Rotation paths and how fast each direction turns (degrees per step)
Each turn is a multiple of 5 degrees from 10 to 175, or 0.
Each row of a path follows its step; steps can be skipped.
path 1
step 0: [ 0.25  0.88  0.58 -0.06 -0.44  0.68 -0.65  2.07  2.06  0.91  3.02  0.47
 -1.03 -1.77  2.18 -1.92  0.38  0.38  1.27 -1.63  0.58 -0.92  0.77  1.65
  0.61  1.45 -1.38  1.03  0.42  1.50  0.57  1.12 -0.22 -1.17  1.04 -0.93
  0.45 -1.72  0.24 -0.56  0.61 -1.72  2.26  0.07 -1.23 -0.79 -1.92  0.74
  0.55  2.89  0.41  1.15 -2.60]
step 5: [-1.98 -1.09  0.41 -0.09  0.93  1.83  1.29  0.09  0.25 -2.86 -2.76  0.83
 -1.94  0.79 -0.87  1.91 -1.28 -0.14 -1.71 -3.07  0.03  0.82  0.60 -1.39
 -0.89  2.57 -1.59 -1.40  1.61  0.88  0.63 -0.62 -0.17 -0.96 -1.19  0.74
 -1.06 -0.92  1.45 -0.36 -1.23 -0.23  1.55 -1.02  0.79  0.88 -0.31  0.35
 -1.04  0.50  1.18 -2.78 -0.35]
step 8: [-0.45  0.05 -0.86 -0.44  2.19  0.26  0.69 -0.70 -1.19 -0.31 -1.01 -1.34
 -0.13  2.73 -0.05 -2.46  2.51 -1.04 -1.33 -0.68  0.06 -0.67  1.32 -2.96
 -1.57 -0.38 -0.67  1.08  2.09 -0.19  2.15  1.75  1.70  0.90  1.35 -0.86
  2.78 -0.20 -1.54  0.80 -0.46  1.12 -0.25  0.46 -2.86  1.32 -0.74  0.57
 -0.04 -0.01  0.70  0.67 -0.75]
step 13: [ 1.93 -0.22 -2.04 -0.68  1.19 -1.06 -0.44 -0.41 -0.41 -3.24 -0.80  2.25
 -1.20 -1.70 -1.57  0.28 -1.21  0.61  0.21  0.97 -1.12  1.28  2.58  1.97
 -1.84  0.38  0.64  0.88 -1.59 -0.09 -1.84  0.89  1.72 -0.70  0.50  2.13
  1.63  1.88 -1.65 -0.28  1.17  1.58  0.28  0.21  0.86 -1.06  1.38  0.47
  0.25  0.27 -1.50 -0.30 -1.93]
step 14: [-0.57 -0.80 -1.18 -0.92  0.38 -0.22 -0.66 -1.13 -1.26 -0.93 -0.34  2.51
  2.85  0.03 -1.57 -0.87  0.62 -0.10 -3.33 -1.77  1.32 -0.62  1.02 -2.53
  0.72  0.05 -0.12 -1.92 -0.33 -0.32 -0.39 -1.07  0.49  0.97 -0.07  2.27
  2.09  1.13  2.89  0.61  0.28  0.17  1.28 -0.03  2.66 -0.04 -0.26 -0.21
  0.17  0.01  1.40 -0.26 -2.20]
step 15: [-0.55  0.39 -1.07 -1.07  0.97  0.09  0.41  1.87  1.81  0.24 -2.69  1.69
 -1.08 -0.23 -0.87  0.43  0.55 -0.32 -2.11 -0.62  1.08 -2.32  0.07 -0.42
  0.82  0.67  0.83  2.71 -0.52 -1.42 -0.54  1.25  0.84 -0.38  0.35  2.30
  0.63  1.03  0.79 -1.54  0.65 -0.71  1.07 -1.79 -1.38 -4.02  0.35 -1.07
  1.35  0.17  1.67  0.34  1.45]
step 20: [-0.33  1.39  1.27 -2.20  1.45 -2.34  0.24 -0.95  0.34 -0.27  1.48 -1.21
 -0.79 -3.59 -1.66 -1.81  0.20 -0.63  0.97 -1.35  1.08  0.67  1.71 -1.84
 -1.29 -0.34 -0.96 -0.90  1.04  0.48  0.61 -2.81  0.47  0.29  0.61 -1.14
  0.99 -0.29  1.58 -1.80  2.07  1.04  2.02  0.28 -1.45 -0.41 -0.96  1.36
 -1.58  0.78  0.19  0.58 -0.14]
Directions:
[-0.18 -0.20 -0.04 -0.57  0.30 -0.13 -0.49 -0.07  0.88  0.09 -0.11 -0.68
 -0.04 -0.01 -0.17  0.21 -0.20 -0.20 -0.19  0.28 -0.53 -0.07  0.07 -0.31
 -0.79  0.32 -0.84 -0.40  0.23  0.00  0.17  0.55  0.24  0.64  0.25  0.53
  0.08 -0.14 -0.37 -0.02 -0.06  0.21 -0.58 -0.14  0.07 -0.50  0.38 -0.50
  0.11  0.28  0.00  0.51  0.70] => 155
[-0.37 -0.08  0.34  0.37  0.08  0.01  0.03  0.26 -0.11  0.33  0.31 -0.08
 -0.07  0.15 -0.07  0.57 -0.25 -0.41 -0.07 -0.10 -0.03  0.33  0.07  0.97
 -0.75  0.64 -0.78  0.22 -0.24  0.28 -0.10  0.46  0.23  0.15 -0.56 -0.66
  0.09  0.30  0.38 -0.14  0.02 -0.34 -0.13  0.27  0.11  0.18  0.32 -0.04
 -0.05 -0.35  0.05  0.30 -1.23] => 60
[-0.09 -0.11  0.14 -0.85  0.32  0.33  0.06 -0.35  0.25  0.52  0.47  0.12
  0.46 -0.90  0.01 -0.03 -0.79  0.16 -0.32  0.11  0.08 -0.43 -0.53 -0.30
 -0.28  0.08 -0.06  0.21 -0.77 -0.19  0.11  0.06 -0.19 -0.34 -0.24 -0.37
  0.14 -0.44 -0.08 -0.69 -0.36 -0.26  0.61  0.11  0.17 -0.51 -0.41  0.42
  0.49  0.03 -0.41 -0.25 -0.09] => 20
[ 0.03  0.22 -0.25 -0.10 -0.19  0.75 -0.42  0.01  0.35 -0.18 -0.22  0.08
  0.24  0.06  0.38 -0.41  0.19  0.66 -0.01 -0.33  0.50 -0.01 -0.15  0.78
  0.31  0.28 -0.29  0.71 -0.56 -0.33  0.33  0.58 -0.11 -0.57  0.40  0.07
  0.94 -0.03 -0.54  0.33  0.10 -0.21 -0.32  0.24 -0.23  0.12  0.31  0.25
 -0.27 -0.09  0.16  0.71  0.32] => 170
[ 0.03 -0.40  0.48 -0.37 -0.37  0.50  0.10 -0.43  0.15 -0.46  0.13  0.46
 -0.65  0.52  0.33 -0.22  0.05  0.58 -0.02  0.17  0.15  0.18  0.66 -0.42
 -0.68  0.05  0.42  0.08  0.33  0.31 -0.31  0.63 -0.17  0.43  0.29 -0.41
  0.11 -0.26 -0.67  0.45 -0.39 -0.42  0.08  0.01  0.46 -0.06  0.34  0.26
  0.23  0.16  0.02 -0.72 -0.44] => 130
[ 0.05  0.54 -0.44  0.76  0.21 -0.35 -0.12 -0.08  0.40  0.19  0.33 -0.03
  0.10  0.84  0.38 -0.05  0.32 -0.07  0.04 -0.27  0.11  0.21 -0.34 -0.08
 -0.24 -0.05  0.00 -0.28 -0.56  0.38 -0.20 -0.08  0.28 -0.01 -0.07  0.21
  0.10 -0.14 -0.13  0.43 -0.93 -0.19  0.78  0.58 -0.12 -0.96 -0.38 -0.18
  0.38 -0.04  0.79 -0.03  0.12] => 100
[ 0.73 -0.65 -0.42 -0.22  0.27  0.09  0.20 -0.41 -0.26  0.49 -0.36  0.40
  0.19  0.40 -0.14 -0.59  0.28  0.29 -0.45  0.03 -0.11 -0.16 -0.21  0.29
 -0.10  0.44 -0.64 -0.07  0.05  0.28 -0.22  0.49  0.36 -0.27  0.00  0.48
 -1.27 -0.31 -0.16 -0.09  0.13  0.20  0.63  0.09 -0.47  0.47  0.15  0.28
 -0.30  0.23  0.12 -0.01 -0.15] => 10
